Each named turn below is shown by a few rows before and after it. Which turns, in which order, take the first row of each later pair to the second? The first pair is answered.
H:
[ -2  -4  12 -25  13  12  12 -21] => [ 17   6  -5  -2 -21  23  13 -14]
[  2 -14   2   3   7  -6  13  23] => [-5 -4 12  1  9  8 14 23]
[-24 -15  14 -13  20 -14  -4  -3] => [-12  19  14  10 -19  24  -2   5]
M:
[-29   6  21  -3  -8  29  -2  10] => [ 10  26   5   3 -25  32   5  -5]
[-11  12   8  13  -3  20  -4   9] => [  2  15  -1  18 -10  17  -2   5]
[  7  18   1  33 -32  36  -6  25] => [-11   0   2  33 -31  27 -11  37]
X:
[ -6  10  -6  16 -18  -7  -4  22] => [-25   3   8   3   0  -7  -6  23]
[ -9 -13  -3   9  -7 -11 -10   3] => [-11 -14   0   4   0 -13  -9   1]
[ 21  27  13 -17   8  20   1 -17] => [22 30  9 -6 -7 27  0 -8]
Pairs:
Each pair is 2 to 3 turns apart.
[-24 -22   2  -2   4 -24  -6  12] => [ 25  -1 -18  -1  -3 -26   3 -12] | M X M
[  3  38   7 -11  -4  46   8  -3] => [-27 -26 -18  13 -18   3  -7  40] | M M
[ -6   9 -12   4 -14  12  11  -5] => [-22  -1  -5   1  -9  10   8   2] | M M
[-20  -4   4 -14  22  -8 -15 -15] => [ 16  22 -14   4  -9   7  -8 -22] | M X
[-24 -22  -5  11  -8  -5  -7  18] => [-10  22  15  -3   1  28   1  -6] | H M
[ 17  -1  -9  -6   6 -15   1 -14] => [ 20   4  -9  -6   2 -10   1 -16] | H X H
[ 28  31  11  13 -34  27  -7  11] => [-11 -25   6  19 -29  -7 -18  42] | M M H
[ 10   8 -19   5 -39  32  10   0] => [-35  -9  15 -30  13  25   6  -4] | X X
[-38   3  13  -9   7   1  16  14] => [  0  33   1   1 -15  16  22  -1] | X H
[ 10  29   6   9 -14   5 -15   4] => [ 12   0  -4  -6   9 -32 -17  -4] | H M X
[-6 11  6  3 -4 10 -1  7] => [  5   6  -5   9 -10   1   0   7] | X H
[-12 -37  -9  -8  18 -41   0   4] => [ 13   1 -24  31 -41  -1   3  16] | H H
[  1  -2 -29  18 -26 -11   2  18] => [ -6  -5  -9 -23  28 -27   5 -10] | H X M
[ 17  -3   8  -5   7 -10   4  -5] => [ 6  8 18  0 -1 10  4  2] | M M H
[ 21 -10  -3 -15   7 -11   5   5] => [13 12 10 -8 -5 19  5 10] | X H H
[ 10   9  -4  -2 -10   4   6  -6] => [  2 -10  -8  -1  -5 -12   2   1] | X H
[ 38   4 -25  18 -29 -11   0  -5] => [-43 -11  25   2   2  13 -10  23] | M H
[ -2  -4   8 -23  21 -15   3 -28] => [ 12   9   5 -21  12  -6   6 -33] | X H
[  7  13   1 -17  24 -11   4 -16] => [  1 -12 -20  10  -2 -26  -1   9] | X M
[ 24 -13 -22   7 -13 -21   4   4] => [ 25  14   0 -19  15  -3   9 -19] | H M
[ 29 -14 -21   1  12 -29   4 -13] => [-12 -14  -8  30 -22   3  -4  28] | X X
[-10   7  16  -1  20 -12  -3 -11] => [  7  -2  -4  10   7 -28  -3 -10] | X M
[ 16  -4 -12  -3   3  -9   7 -16] => [-14   6  13  -6   7  18   3  -5] | M H
[ 46  -4 -53  13 -18  -6  11   0] => [-52  -8  12  -4  14  37   0  32] | M H
[-14  -7  21   6 -19   4  -5  19] => [ -1  -8  10  13 -29  -1  -5  19] | M M M
[-36 -30  11  19 -13   4 -11  13] => [-33 -33  20  -5  20  -9  -8  -6] | H X
[-37 -10  11  -2  16   2 -10  20] => [-19  18   8  14 -12  30  -5  20] | H M
[ 12 -23 -22   5   2 -33  -3   1] => [ 14 -11  -9 -14  24 -30   1 -16] | M X
[  5  24  10   5  27  21   6 -17] => [ 11  28   4  17   9  27   6 -10] | X X
[-12 -12  15 -18  10  -9  11 -13] => [ 18  10  -1  -1 -19   3  16 -17] | M X
[ -7  -1 -12  15 -26  14   2  17] => [-18 -11  -8  11 -19   8   0  22] | X H
[ 30  39   4  10 -19  29   4 -13] => [ 23 -25 -29  20 -18 -34  -5   7] | X H
[ -1  10  10 -19  22   1   4 -12] => [ 17  -2 -20  12 -16 -10   1   6] | H H X
[ 15  -4 -24  26  -5   6   0   1] => [  5 -19 -18   6  25 -12   0  -8] | M X X
[ 24  13 -11  24 -22  11   2 -12] => [ -1 -19   4  -9  30 -20  -3 -22] | H M
[ 35  14   1 -23  24 -15  11 -31] => [  5  20   1  27 -40  27   3  21] | X X
[ 4  1 15 -6  8  6 -3 -3] => [ 11 -10   0   8  -9  -5  -5   7] | X X M
[-15   3 -10  13  -9   7  -4   6] => [  1  11  -9  -7  14  -4   1 -18] | X X M
[ 27   3 -37  13 -29 -13  18 -11] => [-30  -8  12 -31  34  -9  15 -17] | M H X
[-13   5  19  -7  12  12  -2   4] => [  3  16   8   8 -12  19  -1   6] | X H X
[ 18   4 -12  12 -17  -1  -3  -3] => [  1  17  12  -6   7  16  -1 -11] | H H X
[  6 -15  -7  -2  15 -20  20  -7] => [ 13  -3 -14  20 -13  -2  19   5] | M X X
[-32   6  12  -2  15 -16   9 -13] => [-25  18  14  -4  15  -8  12 -19] | H X X
[ 25  -6 -24 -16   7 -26  11 -13] => [ 32  15 -18 -15   3  -9  14 -21] | H X H
[-17 -30 -10 -12  16 -37 -18   0] => [-41 -16   3  11 -13   1 -21  26] | H H M
